Each row is where one point has got to under a steady rotation. How many ticks took it there?
The counts run from 0 to 1137.
[  8   4   3 -18  -3   6  14   0   2   6   1  -7   0  -4  -3   1  15  15
   9   5  -8  -8  -5  26   6   3   0  -8 -10  -3  10   8   7   1 -13  11
   3   8   9  -2  16]
1093
[-11  -5   1 -17  -8  -5  -7 -12  -5  -1  10 -10   9  -3  -8   4   9  -5
  -9   9   1  -5  -3  10  -5   0   1  -8  -2 -27  -5  -1  -5   9 -16   1
  -2   7 -14  -2  10]
781
[ -9  -5  -7 -17   5   4   2 -19 -11 -15   4  -4  11  -4  -1  -7  -8   8
   7   7   2   3  -3  14  -8  14   2  -7   3  -9   2 -12 -11   8 -21  -9
  -5  -2 -11  -3 -10]
248
[ -5  -9  -3  -2   7  -8  -8  -4  -5   0   7  -8  16  32  -5   7   3   0
  -1  -1  -3  -4   1   9   7  10  -2  -1 -10  -2   0  -4  -3  11 -15  -6
  -4  14  -7  13  10]
49
[ -6  11   7  12  13   7  -6 -22  -8 -11  11  12   8   1   1  -1  23  15
   8  -3  -1  -9 -10   9   1  -3  -6  -2 -16   2  -7   1   4   3  -5  -3
   1 -10  -5   4  17]
1081
[ -6  -2  -7 -12  11   4  -3 -20 -12 -19  13  -4  14  -4  -1   0  -8  13
  12   1   0   6  -9  16  -7  14   2 -12   2  -5   2  -9  -8   3 -17  -8
  -2  -2  -9  -5  -8]
247
[ -7   7  -6  -6  -2  13   2  -5  -9  -9  -2   3  12   5  -9  -6   1  16
  22   3  -2  -6  -2  23   4  18  -1 -13  -4  15  -6  -5  -7   3 -13   5
  -5  -9  13   3   3]
552
[-15  -6   8   1   6   5   1   7   0   3   1  -3  -1  17  -5  -3 -10  20
 -11   3   9   2   5  16   6  17  -6  -2 -10  14   4   0   1  18 -13 -15
  -1  15  -5   7   2]
1137
[  9   4  -2   0  15  -6   0 -23  -8  -2   5   0   4  -3  -8   6   9   0
  13   3  -9 -10  -7   3 -18   0   2  13   4 -18  -3  10  -7  -1   0   5
  12 -18 -10   5  12]
336
[  2  -1   5 -12  11 -12   2 -15  -7  -3   8  -9   1  -2  -5  -4  11   6
   1 -15 -15 -10  -4  -3 -11 -12  13  13  -7 -21   9  13   9  -5  -1   4
   0  -3 -12   0  -1]
880
[ -3 -17  -6  -7 -12  -3  -3 -12  -5   5  -8   3  -5   3  -1  -1  10 -14
   5   9   4  -7   2  -2  -4  -3 -13  10   5 -12  -3   1 -19 -12  10 -13
  11  -4 -16  16   8]
184
[  2  -1  -1  -4  19   5  -3 -15  -3 -10  20  -3  13   2  -6   9  -1  13
   3  10  -1   5 -13  16   1   8  -8 -12  -4  -8   5  -2  -5   8 -21  -4
   6   0 -12  -3   6]
245
[  4   8  13  -5   3  14  -3   0   7   2  -3  -9  -5  13   0   3   8  22
  15   0 -10  -7 -25  17   9  -1  -1 -12 -11  -3   9   5   6  -3  -1  -8
   6  -4   5  -2   9]
744
[-17 -15   9   0   3  -1  -8  -2  -5   0  -8 -12  -6  19   0  -6  -9   4
  -4 -13   0 -12   3  -7  -6   0   9  13  -4  -6   0  -2  -5  -1   3 -24
   0  -3 -18  15  -8]
294
[ 15 -16  -1 -22   6  -9  -1  -1   7  13   5 -11  -8  13  -9  13   0  -1
  -7   2   3  -6 -10   7   4   0   1   1  -1 -11  13   1  -5  -4  11  -4
  15  17 -10   6   5]
283
[  1 -12   1  -7  -5  -4   0 -14  -3   9  -2   6  -5   4   1   3  18 -12
  -4  12   4  -7   1   0   0  -5 -18   7   3 -14   1   4 -14  -8  10 -15
  14   1 -20  17  14]
185
[ -1  -6   3 -13   8  -9  20  -7  -5   3   7   2   1  -2   2 -16   9  16
  -1   2  -4   0  15  12   0   9  -8  14  -8   5  11  18  12   8 -14  -5
  -1  10  -3   9   5]
257
[-11   5  12   6  -9  14   1 -17  -8 -10 -11   5  -7   2   7   1   0  17
   9  -1   4   4 -21  15  -5  -6   5   4  -3   2   0   5   0   0  10 -20
  -4 -18  10  -2  -5]
305
[  0   1   6  -8  -6  -4   1 -20  -3   3   6  15  13  22  -2   3  12   2
  -2  16  11   4 -13   9   4   7  -7   0  -3 -13  -2  -2  -7  15   4 -17
  -1   2  -2  10   7]
930
[-12 -12   3  -9 -19   6   4  13   2   7  -9  -4  -9  12   0  -3   8   6
  -7 -10   3  -9   4  16  18  -2  -1  -4 -16  14   7  -3   6  -3   7  -4
  -4  15   7  11   4]
508
[ -6 -18   7 -13  10  -9   7   3  -3   4  13  -5   5  23  -7   3  -8   2
 -13  -9   3  -4  -1  -4   5  -3   4   4  -4 -18  12  -8   0   4   4 -11
   4   4 -10  16  -6]
289
[  8   5  -6   1  -6  11   3 -12  -4  -4  -9   6  -3  -7  -1   3  17  11
  20  -1  -3  -7  -9  24   3   0  -1  -5 -11  17  -4   4   0  -8   0  10
   2  -7  12  -1  16]
117
[  3  -1  -5  -6   2  -1  -3 -17  -5  -6  25   6  15  -1 -10   7  17   0
  -2  10  -2  10 -16   9   5  -7 -14  -7  -1 -15  -4   6  -8   5  -6  11
   1  -7  -4   5  11]
776
[ -9  -4  10  -9 -17  -2  -5 -13  -1   0  -5 -10   3  11   1  -2   3   4
  -5  12  -8  12 -18  15   3  -4  -2   4  -2 -17   4  22   0  13 -11 -14
 -14  -2  -2  -2  -1]
153
[ -6 -19 -16  -8  10 -10 -10  -5 -11  -7  12  -3  10  10 -15  -4  -3   2
   0  -9   5  -2  11  -3   1  15  -3   1   0  10  -4  -8 -14  -5  -2   4
   6  13 -14  15   0]
481
[  1 -10  -7 -10  -8   7  -9 -13   1  -5  -2  -8 -15  -8  -6   2  15  -5
   6  -9  -6  -7 -18   1  10 -20  -3  -4   0  -5  -1   4 -12 -17  13   2
   5 -14  -7   4   3]
966
[ -3 -14   6  -2 -14  -6   3   7  -7   3  -4  -5 -16  -6  -2  -3   3  17
  -7 -11  -1   6  -8   7  -2 -12  -1  19  -5   7  10  18   9  -9  23  -1
   4   3   9   0  -3]
71
[ -7  -9  -3   5   4  -9 -13 -16  -6   8  -3   7  -8  11 -10   1   9  -6
  -9   8  12  -6   1   0 -10   6  -5  17   0  -2 -14  11 -15  14   3 -13
   6   1 -17  12   8]
923
[ -9   1   8  -3  -1   6   8   3  -2   6  -2   0  10  32  -4   0   0  12
   8  -7   0 -16   0  12  10   7   8  -7 -14   0   0 -12   3   8  -4  -8
  -7  -4  10  14   4]
204
[ -8  -5  11  -6  -5  14  12  12  -7  -8   8 -13  -3 -13   1   3  -8  27
   5  -4  -7   4 -10  17  -2  -8   2  -8  -2  -8  14  -5   3 -10  -2  -1
   3 -10   8  -4  -7]
751
[ 17 -20  -4 -13   5  -6  14   4   0  12   7   2  -4   5  -2   9   3   2
   2   9   2  -2   4   8   4   2 -13   9   2  -6  15   0  -8 -12   8  -4
  20   7  -3  13   9]
717
[  1  -6   1   7  -5  -2  -2  -1  -9   4  -5   3  -6  -2 -11   5  17   5
   6 -13   1 -12  -2   2  -8 -12   2  15  -8   7  -7   9  -1 -12  24  14
  11 -10   9  12  15]
421
[-14   1   0 -12 -10   0 -11 -10  -9 -10  -8 -13  -2  -6   2  -8  13   7
   1 -16  -4 -11  -2  13  -4   1  14  -3 -17   2  -3   5   8  -2 -10   4
 -14  13  -4  -5   5]
351
[ -1 -13  -7   1  19 -10  -3 -12  -5   5  -1 -13  -4  11 -10   8  -4  -5
 -12  -9  -6 -11   6   2 -12  -7  11  20   0 -11  -2   8  -5  17 -13   0
  -2  -9 -14   6  -1]
140
[ -9  -2  -9 -22   3  -2 -11 -16  -6 -11   3 -12   2  -9  -5  -5   8   4
   8  -7  -1 -10  -1  11  -4  13   7 -12  -9  -3   0  -4  -2  -4 -17   0
  -1  19 -17  -2   3]
785
[ -9 -11 -12  -2  12  11  -4   7  -7  -2   5  -7 -11 -15 -19   1   1   8
   6  -9   5 -18   9   4  -5   3  -1  -4  -3  13  -9  -9 -14  -9   4  14
  15  -7  -7   8   6]
325
[ -8 -14  -5   5 -18  11 -11  -4  -7  -2 -12   4 -14  -4  -6   0   9  -2
   3   5   6   0  -8   7   1  -5 -16   5   2   8  -9   4 -21 -12  16  -9
  10  -7  -1  10   7]
617
